[[ 64.2  45.4  19.2   8.3 -16.3  10.5   6.4  -5.5]
 [ 56.3  44.2  17.7   7.0 -13.3  10.0   6.1  -6.6]
 [ 41.2  20.9   7.4  10.1 -12.9   4.4   2.5   4.7]]
->
[[  6.4  -5.5  64.2  45.4  19.2   8.3 -16.3  10.5]
 [  6.1  -6.6  56.3  44.2  17.7   7.0 -13.3  10.0]
 [  2.5   4.7  41.2  20.9   7.4  10.1 -12.9   4.4]]

[[ 34.4  24.3  14.6 -18.1 -11.4  11.8  -6.0 -32.7 -23.5  -8.7 -53.1 -29.1]
 [ 52.7 -14.5  26.4  35.1   2.7  41.2 -15.7  -6.4   6.9 -36.0  -4.3  14.7]
 [ 39.1  -5.8  23.9  11.3  -7.2  39.7 -12.1  11.6  28.4   2.3 -30.4 -25.6]
 [  9.9  -0.4  14.7 -17.5   6.3  20.2  16.5 -44.4  14.5 -36.5 -56.1  -4.2]
 [ 20.7   3.7  16.8  -4.9 -23.4  69.8 -20.0 -25.3   5.4 -12.4 -20.5   4.1]
 [ 33.4  20.1  46.7 -35.0  -6.7  -7.2  20.9 -51.3 -17.8 -40.7 -44.3  -7.6]
 [ 43.1  22.8   9.0  -5.8 -12.5  21.6  -0.3 -30.9  -5.8 -52.0  -8.6 -22.0]
 [ 32.2  19.0   0.8  11.9  22.5  34.4  23.4 -42.2  36.9  17.7 -28.1 -52.1]]
->
[[-53.1 -29.1  34.4  24.3  14.6 -18.1 -11.4  11.8  -6.0 -32.7 -23.5  -8.7]
 [ -4.3  14.7  52.7 -14.5  26.4  35.1   2.7  41.2 -15.7  -6.4   6.9 -36.0]
 [-30.4 -25.6  39.1  -5.8  23.9  11.3  -7.2  39.7 -12.1  11.6  28.4   2.3]
 [-56.1  -4.2   9.9  -0.4  14.7 -17.5   6.3  20.2  16.5 -44.4  14.5 -36.5]
 [-20.5   4.1  20.7   3.7  16.8  -4.9 -23.4  69.8 -20.0 -25.3   5.4 -12.4]
 [-44.3  -7.6  33.4  20.1  46.7 -35.0  -6.7  -7.2  20.9 -51.3 -17.8 -40.7]
 [ -8.6 -22.0  43.1  22.8   9.0  -5.8 -12.5  21.6  -0.3 -30.9  -5.8 -52.0]
 [-28.1 -52.1  32.2  19.0   0.8  11.9  22.5  34.4  23.4 -42.2  36.9  17.7]]

[[-63.3  45.8  45.0  39.8 -27.5  36.3  -1.4 -27.1]
 [-72.0  55.8  55.2  52.1 -23.5  48.1   2.5 -23.6]
 [ -6.8  43.4  43.4  -1.4 -53.7 -13.2  28.4 -17.4]
 [ 12.2 -28.8 -27.3   4.2   3.5   4.1 -39.8 -37.1]
 [-12.5   7.6   5.1 -41.7 -12.8 -41.0  48.2  53.8]
 [-31.1  18.3  19.3  10.8  14.6   5.9   4.2 -11.1]
 [-13.0  45.5  45.1  -5.9 -48.2 -17.9  33.5 -14.9]]
->
[[ -1.4 -27.1 -63.3  45.8  45.0  39.8 -27.5  36.3]
 [  2.5 -23.6 -72.0  55.8  55.2  52.1 -23.5  48.1]
 [ 28.4 -17.4  -6.8  43.4  43.4  -1.4 -53.7 -13.2]
 [-39.8 -37.1  12.2 -28.8 -27.3   4.2   3.5   4.1]
 [ 48.2  53.8 -12.5   7.6   5.1 -41.7 -12.8 -41.0]
 [  4.2 -11.1 -31.1  18.3  19.3  10.8  14.6   5.9]
 [ 33.5 -14.9 -13.0  45.5  45.1  -5.9 -48.2 -17.9]]

[[ -0.1   4.5 -23.1  18.4 -70.1   9.3  -8.6   7.7  35.9  11.6  20.8 -28.0]
 [ -9.8 -49.8 -19.6 -15.9 -26.6 -11.4 -49.7  -5.4  -5.6  -8.2   2.2 -18.6]
 [-25.0  45.3  37.0 -18.5  20.6 -40.3  42.5 -36.8 -11.7 -42.0  58.6 -55.2]
 [ 28.4  -2.2  57.0   8.2  71.4  29.3   1.5  26.0 -60.7  37.0 -55.1  51.3]]
->
[[ 20.8 -28.0  -0.1   4.5 -23.1  18.4 -70.1   9.3  -8.6   7.7  35.9  11.6]
 [  2.2 -18.6  -9.8 -49.8 -19.6 -15.9 -26.6 -11.4 -49.7  -5.4  -5.6  -8.2]
 [ 58.6 -55.2 -25.0  45.3  37.0 -18.5  20.6 -40.3  42.5 -36.8 -11.7 -42.0]
 [-55.1  51.3  28.4  -2.2  57.0   8.2  71.4  29.3   1.5  26.0 -60.7  37.0]]

[[-49.5  -9.9 -29.9 -44.7 -13.4  13.6 -14.8 -29.7 -28.6   5.6 -15.7   8.5]
 [-49.5  -9.9 -29.9 -39.4 -13.4   7.0 -14.8 -33.0 -28.6   3.2 -12.6   8.5]
 [-67.9 -17.6 -14.8 -44.7 -21.2  20.2 -28.2 -29.7 -35.8   5.6  -9.6   8.5]
 [-40.2   5.5  30.6  -7.6  33.4 -39.0   5.2 -49.7  21.4  10.3 -15.7  13.7]
 [ -3.4  36.3  45.7  -7.6  33.4 -25.8  11.9 -26.4  14.3   6.3  -6.5  11.1]
 [-31.0  -9.9 -45.0 -34.1  -5.6   0.4  11.9 -26.4 -21.5   4.0 -24.8   4.5]
 [ 24.2  51.7  76.0  -7.6  33.4  -6.1  31.9  -9.7   7.1   8.7   2.7  11.1]
 [-21.8  -2.2 -60.2 -23.5  -5.6 -12.7  25.3 -29.7  -7.2   5.6 -24.8   0.6]]
->
[[-15.7   8.5 -49.5  -9.9 -29.9 -44.7 -13.4  13.6 -14.8 -29.7 -28.6   5.6]
 [-12.6   8.5 -49.5  -9.9 -29.9 -39.4 -13.4   7.0 -14.8 -33.0 -28.6   3.2]
 [ -9.6   8.5 -67.9 -17.6 -14.8 -44.7 -21.2  20.2 -28.2 -29.7 -35.8   5.6]
 [-15.7  13.7 -40.2   5.5  30.6  -7.6  33.4 -39.0   5.2 -49.7  21.4  10.3]
 [ -6.5  11.1  -3.4  36.3  45.7  -7.6  33.4 -25.8  11.9 -26.4  14.3   6.3]
 [-24.8   4.5 -31.0  -9.9 -45.0 -34.1  -5.6   0.4  11.9 -26.4 -21.5   4.0]
 [  2.7  11.1  24.2  51.7  76.0  -7.6  33.4  -6.1  31.9  -9.7   7.1   8.7]
 [-24.8   0.6 -21.8  -2.2 -60.2 -23.5  -5.6 -12.7  25.3 -29.7  -7.2   5.6]]

[[ 18.3 -31.2 -52.3  -1.6]
 [ 50.2 -48.0 -25.3   7.4]
 [  3.5  12.8  53.4  -8.3]
 [ 14.8  -7.4 -14.3  -8.7]
 [-25.1  11.6  -3.8  -1.0]
 [ -0.2  21.8  10.1  21.2]
 [  5.6  18.9  24.8  -0.2]
 [ 18.4  -7.7 -10.7  -5.8]
 [-10.3   6.2  -0.3  -6.3]
 [ 15.0  61.8   6.4  17.0]]
->
[[-52.3  -1.6  18.3 -31.2]
 [-25.3   7.4  50.2 -48.0]
 [ 53.4  -8.3   3.5  12.8]
 [-14.3  -8.7  14.8  -7.4]
 [ -3.8  -1.0 -25.1  11.6]
 [ 10.1  21.2  -0.2  21.8]
 [ 24.8  -0.2   5.6  18.9]
 [-10.7  -5.8  18.4  -7.7]
 [ -0.3  -6.3 -10.3   6.2]
 [  6.4  17.0  15.0  61.8]]
